The same turns and mirrors carry the whole set onto itself and the rows of a family onto each other. Which other rows belong to the same family as each row named below? List them in the order they appear above.
These 32 rows form 4 families of 8 rows each.
J389: [ 24  39  50   6 -26  29 -20  -4   6  -2  -3   5   4  -2 -33]
J355: [ -4  16 -16  24   6  18 -35 -21 -24 -38  -1 -24  -1  45   8]
J908: [ 29  16   9 -23  -7   8  -1   7  -2   9  13  27  17 -28   4]
J15: [  5  19  40  -3   3 -36  -6  35 -26 -30  19 -12 -13  20   6]
J451: [-41  30  43 -22   8 -12 -26   5  -4  13 -29  -7   5  19 -13]
J444: [ 29  15 -15 -23  -5  11 -12  -6 -26 -26  45  20 -22  11  13]
J804: [-18  22 -32 -46   7 -30 -27  -5 -18 -23 -11   8  17  39   0]
J349: [  0  11  21 -28  16 -11 -29  23 -18 -31 -10  44  15  39  15]
J87: [ 45  33 -27 -17 -27  10 -23 -14 -10 -38  15  19  17  16 -21]
J747: [ 29  22  21 -37  18  17 -32  31  -2 -10   3   2 -20 -28  11]
J655: [-21  42  26 -43  22  24 -22  18   8 -25 -24   5  18 -12 -33]
J32: [ -9   9  38 -27   8   1  -4   1 -61 -44  -2  -2  -9  31  -1]
J584: [ 16  20  37  17 -10  10 -14 -14 -16 -27  33 -25 -17   5 -42]
J692: [  0  36   3  -5 -22   9  -8 -39  22 -17   0 -27  12 -16 -37]
J529: [-30  31  14  -9   1 -10 -35 -23   4 -55 -24 -10   9  51 -27]
J896: [-17  39 -30   0   3  22 -32   8  27  -5 -19  13   1  16 -39]
J641: [ -2  61   2  17  -4   1  -4 -25 -22 -23 -15 -23  24  36 -10]
J25: [ 22  22  45 -39 -21 -23 -16 -16 -40 -20   5   0  21  22   3]
J400: [  7   0  16 -56 -16  -3 -45  16   8  -3   1  34  -2   0 -25]
J993: [  9  38  21  -1 -30  16  -1  10   9 -27  12 -51  -6 -17 -10]
J305: [ -6  25  50 -20  -8 -10  25   9  -2 -20  18  -9   7  32 -21]
J62: [  2   7  -7 -20  23 -21 -47  13 -25 -44 -28  23 -31  19   7]
J834: [ 45 -11 -17   2 -17 -12 -21  -4 -19 -24   4 -14  -9  -1  14]
J632: [-49  17  27   3   3  15 -42   5 -18 -28 -23 -30   3  -3 -30]
J946: [-17  17  29 -44  -8   5 -21  19 -20 -17  22  13 -19 -37 -26]
J135: [-37  14 -24 -37   7  14 -42  14 -28 -27 -13  14  -2   4  24]
J119: [-18  22  -8  16 -26 -22 -16  -8 -15 -60 -19 -30 -17  30 -12]
J143: [-11  24 -26   6 -11  23 -53  -4  17 -11  24  -7  -9 -21 -15]
J302: [  4  25 -28 -17 -11  31 -41 -10   9 -40 -35 -14 -25 -18  -8]
J728: [ 19   5  -4  11 -28 -26 -14 -34  -4 -23  15  11   8  35  10]
J712: [-35  54  30 -24  10   5 -27  28   2 -45 -22 -13 -29   5 -16]
J332: [  6  22 -26 -13   1   8 -62 -23   5 -30 -28  25  19  -9  -1]

Same family as J135: J355, J444, J32, J584, J632, J946, J143
Same family as J529: J908, J349, J655, J692, J305, J728, J332

